In the rows, zero is written as 128.
Rotation paths and how fast each direction turns (deg/step)
Each turn is a multiple of 5 degrees from 10 to 175, or 0.
Each row of a path follows its step; steps can be skipped.
Path 1:
step 0: [124 134 146 138 134 140 136 141 132 135 144 126 132 127 130 119 136 132
 129 130 127 129 116 126 128 135 125 110 148 141 133 129 135 134 121 128
 125 127 131 127 134 111 130 144 117 130 131 133 123 138 127 115 144 130
 128 125 134 133 131 125 143]
step 1: [136 137 135 125 141 121 131 116 121 130 143 127 133 124 123 129 133 121
 114 128 117 138 124 131 110 129 131 132 143 130 125 125 132 128 124 122
 133 136 137 129 137 124 122 129 116 123 136 131 110 134 131 131 121 149
 129 146 138 127 142 118 134]
step 2: [136 122 138 131 137 120 144 130 125 134 132 140 123 123 129 119 129 124
 132 111 127 132 126 120 118 107 125 146 135 129 122 128 111 127 124 128
 139 123 123 129 134 144 121 121 114 131 138 128 136 115 127 129 124 144
 130 129 131 139 123 119 126]
step 3: [139 125 130 125 121 141 120 143 136 136 150 135 115 119 130 115 139 123
 136 116 138 118 131 127 129 127 123 122 129 132 137 121 129 119 122 127
 122 123 113 132 124 138 128 131 115 137 131 145 131 121 124 134 147 130
 129 130 133 130 126 115 127]
step 4: [138 121 129 123 123 131 138 121 118 129 137 124 134 126 130 127 127 122
 125 124 117 117 139 124 128 139 152 125 132 127 130 109 141 118 129 126
 115 136 135 136 128 120 133 136 114 142 138 130 132 135 131 141 135 129
 137 131 129 116 131 111 134]
step 5: [128 120 129 123 135 132 146 133 127 143 116 115 134 123 123 123 126 134
 140 112 116 142 138 120 116 120 140 127 135 129 124 118 129 127 124 126
 124 111 142 130 142 123 134 127 123 139 139 131 131 137 116 124 118 140
 132 123 130 127 129 135 128]
step 6: [134 135 129 132 140 133 125 133 132 132 135 120 124 113 111 108 127 113
 133 118 125 136 134 132 135 132 121 131 120 136 138 142 117 116 125 123
 123 117 128 123 142 131 119 129 133 139 145 138 125 136 121 128 134 136
 120 134 136 128 133 141 125]
step 7: [130 124 141 136 149 112 130 132 118 126 139 133 124 109 129 113 115 122
 131 129 127 122 125 115 140 136 134 126 119 128 145 127 137 114 126 131
 130 137 128 129 124 123 133 128 134 132 141 122 130 123 129 130 131 133
 119 146 123 125 126 112 130]
step 8: [127 120 120 130 134 125 137 133 116 137 132 147 120 124 137 112 136 130
 140 125 135 129 139 119 110 125 135 114 132 127 119 125 135 117 130 132
 140 121 135 135 120 117 144 110 133 127 131 137 129 138 126 122 118 128
 128 136 126 123 135 117 130]
Speeds:
[126 123 130 125 125 130 129 129 129 129 128 126 127 126 129 130 127 132
 130 131 131 129 130 134 129 129 130 130 129 129 127 126 128 126 128 124
 125 130 127 130 133 128 126 128 129 130 129 126 131 131 126 131 129 129
 127 127 127 127 126 130 127]
55
[129 128 131 128 128 129 125 128 130 124 129 127 126 125 132 124 128 124
 132 130 129 128 125 126 130 125 127 130 127 128 129 127 127 126 127 129
 129 131 129 127 128 127 130 131 129 132 125 129 125 129 128 129 129 127
 130 124 124 129 129 126 124]
95
Path 2:
step 0: [134 127 124 125 116 124 128 145 128 123 126 129 127 142 120 116 130 117
 117 120 130 127 109 123 132 139 120 122 120 120 122 147 130 117 135 133
 119 127 122 125 122 113 129 137 119 121 130 122 119 129 120 127 134 126
 136 127 127 138 137 139 130]
step 1: [125 125 127 115 117 134 117 147 115 137 122 124 136 132 108 144 138 125
 138 137 126 119 131 125 128 131 119 122 134 132 128 131 130 127 121 139
 131 125 130 125 128 120 137 136 121 133 119 133 124 131 125 124 138 121
 119 124 119 121 146 138 123]
step 2: [122 125 125 120 138 130 123 136 119 132 130 134 130 134 129 138 131 134
 132 127 117 121 125 121 133 129 127 136 137 128 123 123 113 110 120 127
 135 137 120 150 117 114 131 139 125 123 140 122 122 123 121 146 132 115
 124 120 127 125 128 124 119]
step 3: [115 121 122 124 133 134 141 141 129 120 129 128 115 124 120 135 122 121
 131 126 115 129 135 123 127 129 121 127 118 123 141 122 128 124 120 130
 119 129 126 132 118 131 135 147 116 130 123 129 117 124 132 131 140 122
 148 124 146 128 118 130 124]
step 4: [113 131 137 125 118 130 130 144 128 134 135 146 128 134 118 128 118 128
 132 138 133 129 129 136 116 128 127 127 137 134 130 139 128 131 123 142
 125 134 127 125 120 120 122 132 116 125 129 124 123 114 133 131 140 125
 137 140 128 143 124 112 141]
step 5: [122 130 142 131 127 131 123 140 128 135 123 123 116 131 128 125 138 127
 119 134 127 132 120 126 126 127 122 121 150 113 126 130 114 127 134 121
 124 136 131 131 120 125 136 114 110 124 110 132 126 119 121 130 147 127
 133 124 123 124 132 119 125]
step 6: [130 130 124 119 132 126 129 134 124 136 139 129 129 131 105 120 134 143
 122 125 135 132 135 124 137 143 124 136 132 124 125 118 125 114 129 135
 115 137 139 122 112 118 142 117 124 134 118 125 125 128 136 131 125 122
 129 129 129 120 123 121 118]
step 7: [134 127 131 117 140 137 125 125 123 137 150 127 120 132 115 126 128 126
 131 126 128 136 124 111 135 125 125 127 125 129 138 116 126 132 133 131
 136 140 135 115 117 124 116 135 127 120 138 123 122 121 122 122 151 120
 128 137 133 122 130 131 126]
step 8: [118 130 133 125 120 119 133 142 137 134 138 126 131 136 125 114 117 128
 122 136 139 128 116 127 140 115 115 113 115 125 125 134 118 129 131 124
 126 132 142 128 119 122 134 146 127 123 129 129 120 122 120 138 132 123
 119 125 138 129 128 136 131]
Speeds:
[127 130 133 130 126 130 125 126 127 127 128 124 133 129 129 126 128 130
 130 126 126 127 128 126 126 130 128 127 129 128 128 127 123 128 124 131
 127 127 128 133 127 129 131 126 129 132 125 130 130 128 125 130 128 129
 125 127 127 127 128 128 129]
95
[129 129 131 127 125 125 125 129 127 131 129 130 130 125 129 126 129 131
 130 131 128 128 127 132 127 123 124 129 127 130 129 127 130 129 128 127
 130 124 127 128 129 129 126 128 130 127 126 131 128 126 126 131 132 125
 128 131 128 128 134 127 128]
110
[132 126 128 123 129 128 129 128 128 125 129 129 128 132 132 130 128 128
 128 126 127 128 132 129 126 123 127 131 127 126 129 124 130 125 127 130
 132 128 130 127 123 130 131 128 129 129 129 127 128 129 126 128 128 126
 125 130 127 127 125 128 127]
80
Path 3:
step 0: [123 126 141 125 137 105 135 131 125 126 123 124 133 118 126 130 138 123
 138 121 128 135 135 129 129 117 137 135 126 118 129 124 139 129 131 131
 137 116 121 117 127 141 134 113 136 120 128 134 123 134 129 131 136 130
 141 149 128 128 132 143 121]
step 1: [122 127 127 126 128 110 124 130 119 112 125 117 138 123 124 111 126 127
 128 121 118 117 118 138 140 120 136 124 122 127 124 114 137 131 123 128
 132 135 128 131 127 117 137 119 118 116 126 130 135 135 138 126 120 136
 137 129 133 136 148 125 120]
step 2: [123 137 136 128 122 127 111 132 130 115 128 128 126 127 135 117 120 132
 136 133 123 116 113 141 118 126 133 122 118 124 119 129 138 129 128 143
 135 132 124 131 113 148 137 127 140 116 127 119 129 130 125 123 123 127
 142 137 130 119 119 126 118]
step 3: [129 126 149 131 126 121 126 128 116 119 128 131 118 117 127 130 126 130
 136 118 119 125 130 142 130 122 133 125 116 131 130 122 127 131 142 134
 127 129 123 132 138 129 137 133 127 136 140 124 136 126 135 118 143 141
 139 138 122 109 128 110 128]
step 4: [132 118 142 122 126 111 126 123 122 133 134 130 140 113 127 122 122 129
 133 136 120 120 130 132 133 116 135 117 117 131 121 134 124 115 119 116
 119 142 128 114 128 129 131 133 128 130 138 121 127 135 112 132 119 119
 139 134 126 122 127 111 123]
step 5: [125 128 133 125 125 120 119 128 117 126 132 132 147 132 133 128 124 135
 126 135 125 130 134 110 115 111 127 126 114 135 122 142 136 132 133 128
 126 125 124 117 137 133 135 128 143 119 138 120 144 120 136 131 131 138
 145 126 124 130 136 128 129]
step 6: [125 147 138 116 135 130 125 127 124 126 120 119 134 124 137 134 121 127
 134 121 133 114 134 125 132 128 131 128 132 120 122 123 137 119 117 137
 131 142 128 119 135 118 137 141 131 131 135 130 136 115 137 139 124 131
 150 133 117 131 131 118 136]
step 7: [129 124 140 124 131 114 115 112 126 127 130 128 136 120 126 124 124 132
 121 125 128 112 121 122 129 127 135 140 137 117 133 119 117 129 122 137
 124 130 122 121 133 145 138 135 143 117 136 127 133 111 125 122 117 132
 119 132 123 135 119 121 135]
step 8: [115 133 136 131 124 109 129 120 129 124 127 143 133 113 135 126 128 120
 138 125 127 128 140 133 126 124 135 135 129 127 153 127 130 138 119 127
 126 129 127 127 139 130 144 128 138 136 123 129 138 114 133 137 128 127
 140 128 145 126 122 134 125]
Speeds:
[133 127 130 127 132 124 132 129 131 130 128 130 131 129 126 130 129 130
 127 127 129 127 126 129 135 128 127 127 130 127 127 124 127 128 128 129
 129 130 128 127 132 130 128 129 127 127 130 128 128 133 129 123 127 127
 128 128 127 128 127 128 130]
115
